One turn moves every row onto another: examples first, then more rows asked
rutir: [ -9  -1  14   7   1  -9   7  16  26 -16  16  -6  -2   6  -3  12  15 -31
   9  -8 -10   6   1 -25  40  10   9  22  -5 -13   8 -16   2 -19  -9  18
   5  10  -4 -15  -3  -1 -12  -7  24   8  -7  -2  13   7   1  19]
lopag: [ -8  -6   5   1  -8 -11 -17   1  13  -5   5 -33  -7 -23   0 -27  19 -15
  27 -14  -7  10  -7 -16  11  12   5 -18  25  -4 -17  28  34  14  -8 -21
  15 -24  -4  10  -7  31  -6   8  19   4  12  -5  18   4  20   4]
Feson: [-13  -7  19   2 -18  -7 -23  -2  13 -19  16 -25  -7 -20   0 -31  21 -16
  29 -18  -4  -5   6 -17  19   7  13 -22  12   9 -11  34  23   2  -6 -25
   5 -23 -13   8  -1  20   8   5  15   5  14  -1  12   6  14   1]
Fofa: [ -5  13  -1  18  -1 -18   2 -11  18   2   2 -33   1 -18  14   6   8  24
  -9 -11 -15   5 -13 -11  13   5   7 -13 -33  50  10   8  13  24   8   5
  -5 -12  18  -5 -21  20  -3  21  10  13  14  -2  17   3  20   6]
gusu: [-16  -4  10 -20 -19 -11   5  20  20 -15   7 -11 -37 -13  27 -12   5  19
 -13  13   3   7  -9 -30  44 -13  14  40 -19   2  26  26  -6  -2  -7   7
   6 -12  -1  16 -20  -2   6 -12  24  -3  17  -8  11  -5  -3  -2]
povop: [  3  10   4  20  -9 -10  10  -8   6  10 -17 -39   8 -19  17   9   1  12
   2  -4 -12  15 -18 -12  25   7  -1 -16 -30  52   6   6  11  17   5  -7
 -12 -18  18 -10 -19  10  -6   7  21  11  19  -8  21 -11  28   5]
toneg: [  1  -8  11 -14   2  -4   6  15   2 -23  -4 -22 -14 -37   8 -13  -3  22
 -24  12 -17  23 -11 -44  32   0  24  30 -17 -18  25  17  -6   0  10   8
   1  -3   5  23  -5  14 -13  -6  25  13   9   1  18  15  13  -1]
mon: [ -4 -18  27 -10  -7   1   6  14  29  -8  -4 -15  -9 -19   0  -9  35 -23
   4  -4 -11  20   8  -8  21  10  16  29   7  -7   1 -23   5 -10   8   5
   0  12 -16 -16   5   4   6   5  33  -3   1  -1  11 -15   7   5]
bon: [-14  -3   0  -1 -12 -12 -10   9  18  -5   4 -35  -5 -12   8 -22  20 -12
  37  -8  12   5   6 -13  32  13   6 -18  27   3 -13  25  32   8 -10 -29
  13 -28 -10   5 -17  16  -1  -1  20   5   6 -15  11   7  11   2]
Dap: [ -6   6   3  12   1 -11  -1  -8  21  -8   7 -30 -10 -13  20   0  18  16
   1  -6  -5  11 -22 -22  18 -10   3  -5 -37  50  16  14  19  36  10   6
  -1 -25  10  -3 -19  30   5  17  28   8   5   0  19   8  22   8]
tud: [  4 -10  27   4   6  -5   3   5  27  -7   6  -5  -6  -7   4   3  23 -36
   6 -18 -22  14   5 -25  24   3  17  20  -3 -13  14 -22   0  -7  -6   6
   4  12 -12  -5  21   3  -3   2  29   1  -4  -3  14  -4   4  12]
Kupap: [  2   7   6  17  -1 -11   7  -5   7  -7  -3 -35   6 -20  20  -1  17  14
  12   2   2  17 -14 -23  29  -2   9 -12 -34  50  23   3  14  37  13  -7
  -2 -23   3  -8 -10  22   3   3  31  12   3  -2  18  17  24   8]
vepud: [-12  10 -13  -5   2   1   2 -10 -32 -12 -21 -22 -33 -15  10  -3  26  16
  -7 -13  -3   3 -18 -27  22  -5  -6  -2  11 -18  21 -27  14  25   0   8
  -3 -36 -13  18 -10  17  -7  11  19   3   1  -9  19  -7   9   8]
rus: [-16 -10  16  -6 -13  -3  11  23  28 -13   6 -16  -6  -7  -6   1  27 -18
   7   4   2  11   4  -9  37  18   9  30   5  -7  -3 -17   6 -22   2  18
   3   9  -8 -23 -19   1  -1  -3  28   6  -1   1  10  -4   4  12]
zapu: [ -5  12 -17 -15 -21 -14  -1  22   8  -1  -6 -20 -19  -4  29 -18   7   0
 -11  -8   1   9 -22 -11  37   1  29  26 -19  -3  23   4   1  -9 -30  -5
  11 -10   3  17 -10  -4  -7  -3  28  -4  34 -16  13 -27   3   3]
luse: [  5   8   9  15   5  -3  10  -4   8   1 -13 -36   6 -22  18  13   8  15
   8   6  -2  12 -14 -22  32   1  12 -18 -33  52   8   8  16  14  14 -11
 -15 -23  10  -3 -12  14   3  12  36   9   0 -10  19  -5  28  -3]
kop: [-19  22  -4  -4 -12  -9   1 -10 -42 -15  -4  -4 -35 -14   1  -5  24   6
 -13 -14 -12 -15 -26 -21  19  -2  -1 -10  -5  -4  16 -21   8  13 -15   3
   6 -31  -7  15 -10   6  -7  13   3  -4   6  -3  15  -6  16  12]
faz: [-16   9   0   1 -14  18   2  -9 -31 -12 -33 -24 -25 -14   6   4  24  27
  -6  -1  -9  -1  -9 -24  27  -7 -20   3   2 -13  15 -10   5   1  12  10
 -21 -34  -8  23 -14  11  -6   5  28   3   1 -12  30  -7   5  11]
gud: [  2   4   7  13  -7  -5   8  -5  11   1 -12 -36  -4 -13  23   2  11   5
  12   3  -2  21 -26 -23  29  -8  -6  -7 -35  52  11  11  17  29   6  -5
  -8 -30   9  -8 -15  21   1   2  40   6   9  -7  24  -5  31   8]
miz: [ -8 -11  17  -4  -1  -9  11  17  21   0   0 -20 -12 -16   4   4  26 -23
   2   1  -7  20 -10 -15  22  16   9  27  18 -16  -9 -20  13  -6  -2  24
  10  20  -6 -20  -7   6  -5   1  30   1   2   2  18 -12   5   5]
gona: [  3  -2  -1  -4  -2 -13   6  16  -3  -3  -3 -24   4 -25  20 -16 -15  15
 -11  -1 -18  17 -21 -22  35  13  51  10  -6 -19  26  -8  -6  -7  -6  -6
   5 -11   3  17  14  14 -10  -2  22  16  29 -12  18 -12  11   4]
sope: [-22  20   9   3 -29   8   2  -7 -41 -15 -16  -7 -25 -11  -2   2  23  17
 -13  -2 -19 -18 -15 -17  23  -4 -15  -3 -13  -2  10  -3  -2 -11  -4   7
 -12 -29  -2  19 -15  -1  -6   6  11  -5   6  -7  25  -5  10  15]
riti: [ -2  -3  10  -8 -19 -16   9  16 -12 -16   6 -19 -18 -17  27 -17 -13  -4
  -3   6  -2  14 -29 -41  53   1  24  19 -17  -7  29  10 -12   1 -17   4
   6  -9  -1   3   0  -2  -7 -28  22  11  30   0  18  -6  11   5]
mozom: [ -8  -4  12  13 -17 -14 -24  -9   6 -13  12 -25  -8 -19  -1 -18  12 -24
  23 -19 -19  -4   0 -27  11   6  -6 -18  10   3 -13  44  16   7 -14 -14
   5 -12   1  10  -3  16  -4  -1   7   6  22   4  21   8  14   1]
Seve: [-22  12  18  15 -14   6   8  -8 -40  -6 -11 -18 -22 -11  22  13  10  25
   0   4  -7 -15 -16 -29  40   1  -5 -14   8  -7  15 -13  -5  -2   4   9
 -15 -24 -10  14  -3  -5   2  -5  13   3   1 -15  28   1  -4  10]
Domu: [-21  11  -8   5 -11   0   8  -3 -30 -10 -14 -15 -30  -5  18   6  26  25
  12   7   9 -12  -7 -21  41  -8  -1  -1  11  -6  22 -21   5  13   5   6
 -14 -42 -19   5 -11   3  11  -7  21   1   5 -12  18  -7  -4   4]
paz: [-12  -7  -2  -1  -6  -5  -9   2  27   1  -9 -37  -9 -13   0 -13  11  -3
  29  -7  -3  12   9 -18  25   6 -15  -8  28  -4 -16  33  33   5  -1 -22
   5 -30   1  13 -27  21 -12   4  22   8   4 -18  15   5  15   4]
Paf: [ -4  10  10  13  -6  -6   2  -9  19   0  -4 -36  -1 -12  24   9   5  17
  -2 -13  -1   2 -11 -12  28   7  10 -20 -36  59   8  10  12  10   3  -3
 -14 -13  12  -3 -23   5   5  21  19   9  11  -9  13 -14  18   3]
Panud: [-12  -3  -1 -16   0  -8   4  21  28  -1  -3 -17 -17 -20  21 -12   4  37
 -19   6 -14  10   1 -11  26  -1  40  31  -7 -10  24   7   0  -9   5  -2
   3 -14   1  29  -5  12   2  15  23   3  16 -21  10  -9  -2  -1]
boven: [  0  -5  11   1  -7 -14   6  14  21  -1   0  -1 -11  -9  -2   0  36 -37
  10  -2 -20  12   2 -13  15   0  10  32  -1  -9   3 -16   5  -5 -10   9
   9   9  -8 -17  12   3   1  -5  28  -9  10   3  16 -15   8   3]
Rigef: [ -6  -8  16   2  -7  -2   3  11  34 -13   6   1  -5   4 -13   0  20 -31
   6 -13 -28  11   7 -18  23  -2   2  34 -12 -13  12 -12  -1 -19  -3  11
   1  -3  -4 -10   5   9 -10  -2  26   4   3  -1  16  -3   9  21]
ved: [ -8  -5   7   9  -4  -8  -7  -1  22  -2  -2 -38  -2 -13   8  -2   3  -5
  33 -10   4   2  20 -28  38  12 -11 -17  26  -2 -10  33  21   2  -4 -22
   0 -16  -3  12 -21   2 -10  -7  12  14   1 -16  13  17   4   1]
bivon: [ -1   4  -7  -9 -10 -20   6  16   4   2  -8 -30 -14 -23  31 -14   4  18
 -21  -3  -3  25 -12 -25  33   7  16  29  -5 -14  30   1  -4  16 -13   3
  18  12   3  20 -11  -4 -19 -11  14   7  21 -12  17  10  -4   7]
rato: [ -2  -3   2 -21  -8   2   0  20   5 -25  -2 -11 -20 -17   5 -16  -1   5
 -14   6 -13   8 -21 -30  36  -5  37  26 -32  -6  20  20   0 -26  -8   1
  -7 -26   3  19  -5  15  -2   4  40   3  20  -4  14 -23  20  -5]
bav: [-26   6   4 -11 -11  -3   4  -8 -23 -18  -4  -7 -36 -12   4 -13  23  24
   1  -8  -4 -13  -5 -14  30  -6  10  -5   3  -2  26 -29   4  15   7  -5
  -6 -51 -21   9  -6  13  12  12   9   1   5  -9   7  -9  11  12]
Vone: [ -8 -10  26  13 -11  -3 -21 -11  18 -17   9 -28  -4 -19   1 -11   5 -11
  22 -19 -13  -6  20 -32  25   7  -2 -21  11   2  -7  44  11  -3   0 -18
  -9 -11  -3  16  -4   7  -2  -1   6  13   9  -5  16  15   7   0]
Gosam: [-10  -4   6  11 -16  -7 -15  -8  20  -7  -3 -28  -9 -11  -2  -3   5 -12
  24 -13 -12  -3  16 -29  25   3 -26  -8  11   1 -14  50  16  -4  -7 -14
  -5 -18   5  13 -23   6 -11  -9   9   9  13  -7  17  10   9   1]
Riped: [ -7  10   6  13 -11 -14  -3 -11  17  -9   7 -37  -3 -12  25  -6  15  16
   0 -18   3   8 -12 -13  26   2   6 -12 -37  58  22   4  10  33   3   0
  -2 -13   5  -7 -20  14   3  13  15  13  13  -2  14   9  14  14]
Piv: [-13 -15  21  -3  -1   3   9  12  34 -12   5 -18  -8  -2  -5   4  10 -19
  -2  -9 -15  19  -6 -22  33  14   0  29   5 -19  -1 -17   6 -20   4  27
   2   7  -1 -12 -12  12 -16   4  28  12  -6  -2  18  -2   7  24]
Begu: [-26   8  30   2 -15   3   5 -15 -33 -13   1  -8 -27 -17   7  -5   8  23
 -12 -12 -20 -17 -16 -22  29   3   8 -18   1  -3  17 -21  -5  -2   6  -1
  -9 -31 -12  17   2   6   3  14   2   3   0 -12  15  -2   9  17]

sope -> bav
ved -> mozom
Now these:
rato -> Panud
boven -> rus
gud -> Paf

